Each row is where one point has got to under a steady rotation. How many steps took it there?
The counts run from 0 to 170.
[-41 -76  33 -37 -41  14   1  67   9  29  32  25   1 -11 -52 -14 -17  15
 -11  10   1 -34  16  11  14   4 -15  49  20 -16  13  47 -39  46  25  18
  34 -20 -13   9 -14  -5  54  -8 -34  19 -43  49   8 -13]  153
[ -7 -60  40 -68 -27  20  -6  29 -13  22  49  21 -11  -6 -54   7   2  -7
  -4  21   1 -10  -6  20 -15   7 -17  30  27   2  28  50 -43  77  30   5
  63 -13 -27  -7 -36 -16  25   5 -34  56 -38  25   5  -8]  169
[-29 -56  61 -49 -21  14  19  51 -10  32  48  41 -12  15 -46 -20 -27  23
  21   9 -10  -5  21  18  -5   5  -7  40  32  -5 -14  50 -47  28  53   1
  31 -29 -42  -1  -2   2  40   1 -25  29 -62  36  -7  -1]  72
[-18 -70  36 -52 -29   8   7  59  11  41  36  31 -17   5 -38 -22 -42  34
  -6   8  -6 -34   6  15   2  19 -30  17  16  -6  16  51 -47  36  57  28
  36 -22 -17  -5 -16 -42  17  15 -11  39 -53  33   4  -1]  50
[-29 -52  34 -42 -31  24   1  59   1  38  68  12 -12  15 -47 -11  -8  39
 -16   5  15 -43   3  28  14  -6 -19  54  33 -15 -27  21 -64  -2  18  24
  15 -28  -8   6 -22 -43  34   4 -25  21 -52  47  -6  -3]  118
[-22 -53  33 -70 -33  22  -4  27  -7  32  48   3   6  -6 -57   5  -5  23
   2   1   0 -23   2  14   4 -18 -27  86  10  -1  -8  23 -62  23  -9  26
  46 -29 -31  21 -20 -12  36  25 -36  57 -49  25 -10 -17]  136
[-15 -45  31 -92 -32  24   1  31  -1  39  42  27 -13  -8 -56   6   2  -6
 -10   5 -10 -11  16  23  -1  -2 -24  50  39   9  14  40 -38  41  15  17
  57 -16 -25  10 -15 -17  15  16 -30  64 -43  21  -6   0]  56
[-18 -56  40 -38 -36  23   4  52  -8  37  65  15 -12  13 -50 -13 -12  45
 -12  11  24 -35  -4  21   2  -9 -18  48  29 -16 -32  22 -71   1  15  23
  23 -34 -15   0 -26 -39  36  12 -31  20 -52  52   0   1]  117
[ -6 -87  30 -52 -10   1  18  38  -6  21  41  24   0  13 -57  -8 -26  32
  15  12   5 -37 -12  10   4   0 -15  42   1 -21  11  45 -56  50  54  18
  39 -33 -37   1 -18 -17  27   9 -11  46 -46  33   7 -25]  161
[-35 -42  25 -74  -6  16   3  18   7  45  48  18 -23 -13 -46  21 -12  -6
   5  13 -23 -34   6  23   1  23 -30  54  22   8  13  51 -35  47  59  11
  33 -19 -34  22 -20 -18  13   7 -31  63 -50  22 -18 -13]  66
[-13 -41  41 -59 -31  31 -21  25 -17  29  85   5  -7   5 -52  10   4  21
 -18  25  21 -17   0  20 -13   2 -30  41  37   6  -6  20 -49  42   6  12
  48 -12 -11  -5 -45 -49  21  28 -34  51 -43  16  -5 -12]  113
[-10 -56  45 -49 -37  20   2  41 -14  25  71  13  -9  17 -43 -10  -7  46
  -4  14  26 -30 -11  21  -8 -15 -25  42  24 -16 -27  16 -72  13   7  21
  34 -29 -17  -5 -28 -45  31  22 -24  29 -50  45   8  -4]  116
[-30 -44  36 -75  -4  13   3  11  -6  41  56  18 -20  -6 -44  22 -15  -1
  11  12 -18 -26   1  18  -5  25 -30  50  16  11  18  47 -44  55  57   9
  38 -20 -38  16 -24 -18  11  16 -29  67 -57  15 -16 -13]  67
[-26 -68  12 -75  -2   8  -1  20  -5  19  46  16   8  -1 -61  15   2  13
   8  17   1 -39  -3  12  20   5 -22  62  13 -10  25  42 -40  64  28  10
  46 -17 -24  17 -30 -18  21  11 -27  61 -40  15  -4 -34]  158
[-42 -48  46 -19 -23  21  -3  50  -1  40  68 -15 -17 -10 -34  10 -22  19
  -6  10   6 -44 -18  27  11  15 -26  67  15  -7 -14  27 -49  24  40  17
   2 -28 -23  21 -28 -27  40 -10 -44  16 -54  45 -18 -10]  7
[-10 -47  45 -55 -35  29 -15  25 -22  25  80  11  -5  11 -49   6   4  28
 -11  23  25 -19 -11  16 -15  -1 -32  35  34  -2 -16  17 -64  39   2  16
  44 -18 -13  -9 -39 -44  22  32 -28  51 -48  26   1 -11]  114
[-18 -45  19 -99 -28  15   2  22 -10  37  47  35 -12   4 -58   3   3  10
   4   7  -3 -12  11  18   5  -1 -30  44  31   5   8  36 -48  44  17  10
  60 -21 -28   7 -18 -23  18  26 -25  65 -50  20   5  -1]  57
[-23 -59  39 -43 -18  22   0  66  20  35  42  28 -16   1 -54  -6 -19   4
 -17  15 -14 -31  19  28  17  17  -6  41  36  -5  30  59 -18  39  63  13
  35 -21 -24   6 -27 -17  28 -26 -25  35 -46  25 -15 -17]  165
[-30 -45  25 -50 -22  29 -20  31   6  43  67 -12 -15 -13 -37  22 -12  20
 -25  14   2 -52 -11  23  -7  19 -41  57  21   7   0  29 -47  36  33  29
  25 -13 -13  23 -37 -52  11  19 -29  50 -51  23 -21 -11]  122
[-10 -57  28 -75 -26  26   0  25  14  41  34  -2 -11 -14 -62  13  -3   2
 -23   2   9 -45 -18  15  -2 -11 -16  64   6  -6  23  33 -53  38  28  33
  45 -31 -16  22 -28 -23  25  -1 -23  62 -37  34  -3 -18]  44
[-32 -53  27 -53  -8   6  -1  42 -27  18  85  15 -13  18 -40  -5   0  41
  19  24  15 -27  -3  25  15   5 -35  53  33  -9 -30  19 -57  32  13   5
  14 -26 -30  -7 -22 -41  24  27 -41  27 -58  26  -3  -5]  3
[  3 -52  49 -48 -24  24  -2  23  -1  35  57  -5  -6   7 -45  10 -27  37
  -8   7   0 -28 -15  18 -26  -4 -31  59   0  10  -6  25 -64  19  22  28
  47 -24 -35  10 -26 -35  28  26 -25  56 -48  22 -17 -11]  125
[-30 -58  27 -51 -20  19  -8  20 -13  17  69  -9   9   3 -57   3  -3  34
   3  15  20 -31 -14   5   6  -5 -28  69   5 -11   5  13 -59  55   2  23
  34 -22 -20  14 -43 -28  32  26 -34  57 -43  18   4 -20]  23
[ -5 -58  42 -64 -39  31   5  49  -2  20  48  24  10  20 -73 -22 -10  49
 -11  11  12 -14  13   9   1 -20  -7  51  20  -8   8  35 -48  28   8  25
  54 -27 -21  -5 -27 -17  31  11 -17  56 -43  16   3 -12]  36
[-18 -45  30 -54 -26  25 -16  21   3  42  69 -15  -7  -6 -34  24 -19  16
 -22  13   6 -44 -16  21 -18  18 -41  59   5   8   3  25 -56  35  26  31
  35 -17 -16  20 -41 -49  21  26 -29  53 -51  19 -19 -19]  123
[-15 -57  29 -66 -24  19 -10  34  -6  27  53  19 -13  -9 -54   9  -6  -8
  -8  20  -2 -15   6  20 -12  23 -19  29  30   3  34  52 -32  75  41   8
  55  -8 -26  -2 -42 -17  20   3 -37  53 -37  20  -2 -14]  168
[-42 -40  22 -47 -23  28 -12  54  13  48  72   2 -18  -2 -45   4 -13  25
 -26  10   5 -54   4  28  14  16 -28  60  34  -5 -12  25 -46  10  29  28
   9 -25  -2  18 -30 -51  25   2 -32  29 -54  37 -18  -8]  120
[ -2 -55  26 -81 -25  24   7  25  13  39  39   6  -3  -5 -71   8  -3  14
 -12   6   3 -37 -10  15   1 -10 -11  64   7  -3  21  35 -52  31  27  28
  49 -32 -25  21 -24 -27  20   5 -16  70 -39  23 -10 -18]  45
[-23 -65  37 -49 -25  16  -8  28 -10  15  60  -6  13   9 -55  -7 -12  47
   3   8  22 -33 -22   2   0 -11 -21  70  -3 -15   2  17 -64  50  10  19
  33 -28 -24   6 -34 -31  33  19 -26  51 -51  22   3 -23]  24
[-45 -71  15 -51 -40  16 -11  53  13  38  41   6  -9 -19 -47  -6 -17  11
 -26   8   6 -50   2  11  15  12 -27  37  18 -12  18  36 -45  54  27  39
  24 -13   4  12 -33 -37  30  -2 -27  36 -44  47  11  -5]  41
[-39 -45  25 -42 -27  28  -4  59  11  44  66   7 -19   3 -46  -1 -13  33
 -24  10   7 -52   6  30  20   5 -24  60  38 -10 -23  23 -49   1  27  25
  10 -26  -5  10 -26 -46  32  -4 -28  23 -57  45 -11  -6]  119
[-16 -41  40 -65 -18  23  -3  31 -31  22  85   8 -13  16 -55   6  13  25
   7  15  13 -10   1  35   4  -5 -25  66  43   4 -16  15 -52  23   3  -2
  37 -24 -31   2 -30 -27  25  20 -48  47 -51  15 -16  -7]  1
[-49 -54  42 -20 -24  20 -13  44 -11  20  79  22 -10   5 -47  -7  -7  15
  -3  34  25 -25   0  14   3  13 -11  24  45 -24 -16  34 -53  52  37   2
  12 -14  -9 -15 -40 -28  36  -7 -35  16 -57  52  14  -9]  96
[ -5 -46  43 -55 -24  26  -9  17  -3  38  62 -15  -8  -5 -39  16 -27  25
 -13  12   3 -36 -22  21 -28   5 -39  56  -4  10  -1  26 -62  32  25  29
  42 -14 -27  11 -35 -39  23  30 -30  57 -48  22 -16 -17]  124
[-43 -70  15 -52 -15  -2   1  52  -3  34  53  17   3   8 -36 -13 -32  53
   4   9  -8 -45  13  14  26  13 -40  57   9 -16  -5  35 -49  26  36  26
  19 -19 -25  12 -11 -40  25  23 -17  33 -56  24  -6 -14]  140
